One turning vector, and how many steps it has turned:
The counts run from 0 to 322.
[176 127  77 119  93 159 105 101 141 117  88  84 144  73 148 162  90 121
 122 146 156 166 117 136 160  88 140 119 119 135 147 116 103 121 122 137
 131 138 146  77 129 164 143 127 126 131  92 146 115  82 157 141 127  88
 121 128 136 133 142 137 129 110  84  72 124 153 124 125 143  61 118 164
 140] | 198
[103 129  75 138 151 124 163 123 137 131 128 111 104  93 152 193  98  76
 116 173 136 167 130 149 131 143 138 147 104 140 137 103  99 155 152 124
 135 118 129  72  97  76 110 157  97  89 159 103  96 110 139 144  79 101
 145 125  94 139 137 163 155 102 105 121  92 117 152 129  82 151 130 114
 116] | 208
[ 75 124 155 153 139 138 166 148 110  85 130 120 100 106  91 152 131  85
 119 152 137 114 144 128 141 163 130 168 112 159  96 110 136 108 131  73
  85  81 108 108 144  97 100 158 109 122 123 130  99 170  91  98 104 102
 195  94 120 148 103  84  96 132 105 163 150 125 139 155 144 131 113 116
 147] | 222
[146 160 141 151 140 118 123 161 136 124 179 108  83  94 126 187 106 114
 133 119 132 125 148 162 123 149 115 105 111 169 113  83 100 100 148  72
 142 163 153 133  87  89 108  93  68 133 119 138 105 145 133 144  83 107
 185 159 103 150  87 143 126 145 108 152 136 150 132 117 159 169 144 120
 131] | 259
[173 177 105 115  94 101  83 131 124 150 144  86 119  91 145 177 106 112
 154  93 161 166  91 139 126 137 102 123 133 140 109  97  66 119  92  92
 115 165 135 124 122 129 101 132  80 137  85 104  94 148 126 136 119  90
 165 151  78 104 120 176 132 175 126 157 118 130 130 128 124 168 108 109
 122] | 120
[129 130 200 120 112 128 153 125 147  77 155 167 132 118  91 119 149 120
  94 164 165  98 181 142 167 154 119 103 146 120 135 106  86  93 142 112
 102 126 151 113 111 108 132  90  95 107 142 147  97 154 119 108 121  92
 180 127 103 198  88 108 114 156 111 125 143 153 106 128 168 117 127 114
 137] | 255
[138 153 139 138 126 127 142 132 106  97 122  98  99 106 138 190 116 110
 138 114 146 153 166 125 181 120 152 148 121 184  99 108 145 145 147  93
 129 140 146 115 102 101 132 116  85  76 119 138 118 106 152 129 114  94
 174  86 121 128 104 137 101  45 132 154 149 133 176 101 163 125 122 146
 149] | 48
[144 123 180 119 144  83 119  99  76  78 152 115 111 150 134 138 113 121
 147 137 126  95 155  85 173 110 135 166 107 190 132  87 141 128 153 148
 116 144 134 117  98 102  89 132 118  98 102 168 126 153 158 136 171  98
 178 142 125  86 132 159 166 111 119 159 168 156 149 129 122 137 158 105
 119] | 15
[155 138 190 111 119 148 133 103 151 110  99 156 138 122  88 131 131 124
 109 163 175 126 179 123 145 154 135 121 151  90 101  92  89  76 122 119
  90 138 160 133 149 146 134  84 130 132 130 141  80 143 130 109  99  96
 133 134  95 182  89  98  89 173  85  99 156 148  86 103 144  92  95 111
 132] | 254
[ 87 132 120 137 151 106 141  97 125 108 131 128 113 126 125 163 112  67
 100 188 134 134 164 138 151 128 144 139 123 151 116 122 118 157 166 111
 110 108 157  92  91  51 107 155  85  85 161 159 101  89 141 122  97  99
 158 105  96 145 124 111 128  73 109 140 106 131 156 108 125 147 149 123
 119] | 207
[131 118 136 177 124 114 143 165 106 112 131 125 139  89 123 128 101 125
 153 157 131 152 156 116 139  94 149 123 125 178 126  54 162 125 120  88
 115 134 165 116 112 120 122  72 135 129  95 136 159  70 164 158 104  97
 146 107 106 103 106  96  82 109  75 122 111 158 143 136 143 109 127 113
 116] | 29
[133 115 125 139  86 187 127 139 181 110  98  94 159 131 117 129 179 119
 131 106 140 121 148  99 122 122 168 126 148 133 106 101  80 131  63 122
  96 136 146 138 119 171 137  98 146 168  80 139  79 131 146 125  99 103
 129 136 126 141 106  66 116 141 107  82  82 148 147 117 136 130 135 160
 112] | 250
[100 156  98 136 138 105 112 149 152 109 185  91 151 123 125 156 129  93
 117 132 132 126 109 112 164 110 113 123 125 167 128 108  61 154  81 112
 134 166 146 147  55 121 117 158  79  98 101  97 111 164 150 137 142  85
 191 122 134 119 119 141 164  97 123 166 122 151 177 141 111 205 121 167
 121] | 278
[107 108 121 138 125 112 106  85 130  85  84 111 173 132 125 106 118 158
 161 152 110 144 119 146 139 119 137 145 118 124 123 120 105 153 104 136
 100  92 169 122 114 142 143 130 156  71 117 167 150 105 121 111 124  44
 124  97 116 119  95 121 153 131 101  95 162 167  95 115 164  71 140 127
 136] | 7
[133 139  95 101  90 164 117 113 158  96 138 121 164 177 162 132 153 115
 125 113 175 147 129 151 142 137 125 126 136 104 180 121  49 131 108 166
 153 147 157 115  74 153 138 156 110 113  97 132  81 161 156 110 142  84
 152 119 139 120 124 174 156 106 138 102 126 161 116 119 107 121 126 160
 132] | 127
[111 162 156 148 147 117  99 136 103 110 147 122 135 132 101 144  97 126
 184 123 108  91 147 142 144 147 108 164 121 169 112  62 145 102 136 103
 119 132 129 153 105 104  81 138 104  99 101 141 147 173 145 132 142 136
 201 102 129 115 116 140 115 147  99 160 155 164  93 107 135 149  96 108
 120] | 292
[141 135 165 108 113 172 128  90 159  63 124 137 147 132 127 140 151 144
 110 115 178  89 127 120 144 125 135 120 177 113 158  95 118 125 120 176
 103 107 155 101 121 136 146 120 125 143  88 144  47 172 124  99 140 105
 164 169 161 132 164 114 123 177 113 114 111 171 152 147 105 125  99 137
 149] | 94
[151 103 136  87 143 126 128 122 131  92 133 126 105  73 152 148 128 114
 116 170 132 104 102 133 142 161 105 110  98 202 126 119  93 104 158 120
  98 108 159  86  77 109  98 132 122 106 165 109  93 133 111 157 147  97
 165 153 105 166 167 154 166 128 104 154 112 136 155 139 111 153 155 111
 114] | 86
[118 135 126 128 133 109 143  82 110 108 140 124 124  97  86 182 130  71
 130 173 181 160 165  92 170 112 164 165 146 111  98  84  97  96 135 156
  89 121 105 146 149 132 103 127 118 110 108 124  84 154 115  97 121  89
 152 122 102 130 182 131 118 102 124 138 129 123 127 114  91 100  90 142
 153] | 65
[ 62 123 111 152 151 168 152 132 144  84 108 115 156 118 134 169 119 128
 137 154 110 133 170 144 134 112 161 153 144 173 112 111 122 159 132 107
 119  86 141 130  76 127 177 121 128  84 128 116 124 121 137 122 100 107
 178  90 145 154 132  88 120  98 109 116 108 174 126 133 167  87 121 161
 185] | 218
[114 105 148 130 118 104 149 132 108  75  85 107 122 138 147  50 103 146
 159 140 111  87  84 141 151 147 100 142 128 121 137 121 137 160 141 142
 110  84 172  81 104 127 121 174 130  87  97 154 124 123 119 114 154 103
 155 115 145 147 106 126 151 163  81  92 166 157 126 111 157 120 112  63
 141] | 163
[114 103 119 122 116 169 163 155 150 118 106  63 102 149 165 136 150 134
 160 105 106 121  71 133 129 151  99 153 102 130 155  97 121 155 117 155
 119 117 135  78 124 138 137 165 114 107  81 145  81 147 134 115 129  77
 150  98 162 102  96 162 175 142 121 113 153 154 164 151 122 140 150 122
 122] | 160
[150 109 164 101 114 101 162 113 118  98 142  97  87 135 150 131 137 112
 127 157 139 121 116 113 152 165  86 140 101 114 149  85 109 129 151 171
  96 130 163  70  99 107 114 156 132 107 132 162  83 157 131 121 141  58
 135 169 122 120 125 164 182 131 126 112 154 138 165 126  74 133 160  96
  89] | 315
[176 123 123 116 122 168 142 156 171 143 117  73 117 119 165 175 144 142
 168  82 149 144 115 126 106 138 142 122 130 142 103 101  80 125  86 135
 139 170 155 151 108 186 163 128 118 151  69 112  89 162 144 144  94 112
 140 161 148 145 120 125 147 155 134  87 107 162 143 124 136 123 130 164
 156] | 109
[152 153 157  85 114  97  75  78 125  99 120 104 155 177 147  98  96 111
 166 121 151 101 154 100 136 124 150 140 131 134 109 126  68 127 135 155
 136 167 167 149  83 179  96 151 114 116 100 168  91 138 162 140 137 106
 137 144 106 130 140 152 156  89 141 107 155 160 117  48 139 122 114 146
 134] | 125
[178  99 139  95  71 109 128 130 120 119 106  85 110  91 132  96 136  91
 134 171 173 138 109  78 160 120 131 109 136 114 163 137 115  94 149 107
 119 135 162  80 155 141 101 193 123 172  93 114 101 118 109 125 110  78
 120 122 130 130 157 141 160 112 106  62 110 115 158 165  92 118 134 120
 134] | 194
[136 126  91 158  91 130 125 123 116 108 120 111 129 102 141 172 117 159
 157 126 128 165  70 170 160 133  94 160 118 142 151  83 115 120 103 139
 112 104 129  80 145 107 151 124 140  82 106 139 132 133 130 117 165  77
 153 101 123  92 106 166 135 162 113 136 164 136  91 154 124  97 125 105
 105] | 9
[156 138 110 165 100 115  95 114 100 112 116 122 151 102 124 140 116 143
 158 103 138 154  73 131 160 123 123 162 118 137 140  82 138 111  83 106
 108 112 119 111 174 115 137 104 124 118  90 173 138 108 113 112 150  49
 156 101 109  62  78 157  92 165  97 127 175 130  94 152 132 104 118 132
 106] | 10
[117 154 118 126 105 173 115 145 153 110  90 101 117 126 150 132 119 131
 126  97 142 137 119 185 144 176  99 133 119 122 122 124  98 144 112  92
 121 124 146  84 103 124 148 133  77  75 117 127  79 146 154 108 132 101
 169  88 127 163  70 160 114 158 108 119 151 159 104  76 188 124 104 117
 165] | 270
[ 82 136 120 126 120 111 129 104 151  78 131 121 193 153 114  91  92 118
 151 166 127  96 136 162 122 148 106 148 126 108 165 132  57 130 134 161
 129 108 158 118  62 121 125 166  96 105 122 150 120 152 114 101 121  98
 161 137 118 163 123 125 180 162 116 103 166 179  86  99 126 125 115 116
 141] | 285
[127 118 188 137 150  94 139 121  96  89 125 102  81 153 134  89 117 111
 132 141 117  85 140 109 149 162 105 130 110 123 114  81 142 129 164 153
 101 131 177  83  98 100  84 134 126 105 158 172 105 137 150 126 137  94
 133 141  91 125 119 132 181 114 118 146 168 133 156  75 103 147 137  88
  86] | 314
[139 146  93 121  82 169 115 137 145 133  87 112 120 131 131 127 125 125
 154 113 174 148 114 163 131 162  81 156 138 101 139  73  88 109  94 143
 114 131 132 106 119 130 122 138 110 107  99 111  79 152 157 113 142 100
 157  96 114 122 102 172  94 176  74 107 122 146  80 104 102 120  71 100
 125] | 131
[130 100 128 118 108 137 141 129 129 114  99  86 143 140 137  86 150 133
 167 114 108 147  48  76 138 142 131 163 127 106 150 113 135 154 101 135
 105 111 174  96 151 144 140 182 137 119  78 148  95 137 117  89 116  72
 132 104 138  79  85 136 146 168 102  82 126 156 157 147 124 127 138 133
 106] | 161
[158 159 131  88  97  87  79  88 122 117 133  81 151 146 145 100 113  97
 178 128 161 103 121  88 128 119 146 109 154 100 124 133  74 129 130 161
 126 175 176 145 102 176  92 172 129 120  97 136  94 152 131 126 110 118
 122 150 130 110 163 150 149 149 150 128 102 148 139  90 103 137  89 135
 135] | 124
[114 117 129 152 122 104 179 156 126  50 146 157 137 101 132 114 108 148
 132 150 142 125 100 156 184  74 114 121 121 167 175  73 141 170 119 146
 141 109 168 114  75 106 174  96  95  86  95 131 154 121 143 126 147  70
 190 114 145 106 122 126 124 127 118 149 158 148 109 172 143 119 126 116
 126] | 167
[178 163 126 123 113 109  68 135 109 126 154 110 138 118 119 148 102  95
 163  88 139 140 121  98 118 130 147 150 146 139  97 123  96 108  95  79
 106 205 134 136 162 134  83 134  77 154  67 139 104 126 139 120 108  84
 147 137 111  98  76 159 125 156 136 132 139 116 138 109 144 177 132 141
 114] | 121
[193 128 181  89 105 134 110  88  88 125 115 171  84 102 114 121 117  95
 142 124 146  82 124  76 142 133 140 153 128 176 106 109 125  98 136 114
  81 158 126 109 135 141  62 126 133 119  98 128 104 133 142 145 129 110
 145 147  88 115 118 139 112 142  84 131 109 120 136 116 115 175 130 117
 112] | 243
[162 106 115 125 135 136 133  97 137 105 181 120 141  66 125 200 144  95
 140 165 129 150  74 103 140 108 146 125 101 167 122 135  80 105 133 128
  95 125 133 102 124 123 108 138 126 141  92 100 107 149  90 145 118  62
 140 151 107 131 143 173 184 132 128 124 117 132 139 192 126 150 151 164
 153] | 227
[ 95 141  91 186 101 163 122 114 150 104 158 151 180 144 107 158 121 125
 136 145 124 126 125 172 131 113 105 151 117 128 169  78 104 137  95 129
 153 104 138 120  94  89 148 127  96 107  82 127 146 150 135 109 129 102
 195 112 133  90  94 141 133 161 100 134 130 164  70 163 140 140 111 135
 123] | 289
[ 85 123 136 136 101 176 140 171 163  94  94 104 154 159 134  90 152 125
 119 117 115  97 150 134 110 138 146 148 143 154 104  97  99 140 106 107
  93 110 155 121  96 146 121 114 145 184  99 152  77 123 139 122  78 129
 155 123 111 157  86  65 103 149  89 110 115 160 129  95 156 119 129 117
 119] | 251
[157 140  53 126 114 161 125  95 133 124  75 120 162  76 135 155  66  99
 133 146 135 141 123 109 145  89 170 127 133 155 114 134 105 149 109 139
 128 131 139 106 104 155 147 134 114 106  72 121 119  68 151 136 101 100
 113 130 126 150 114 130 133 130  87  68 104 155 109 119 137 109 107 123
 151] | 58
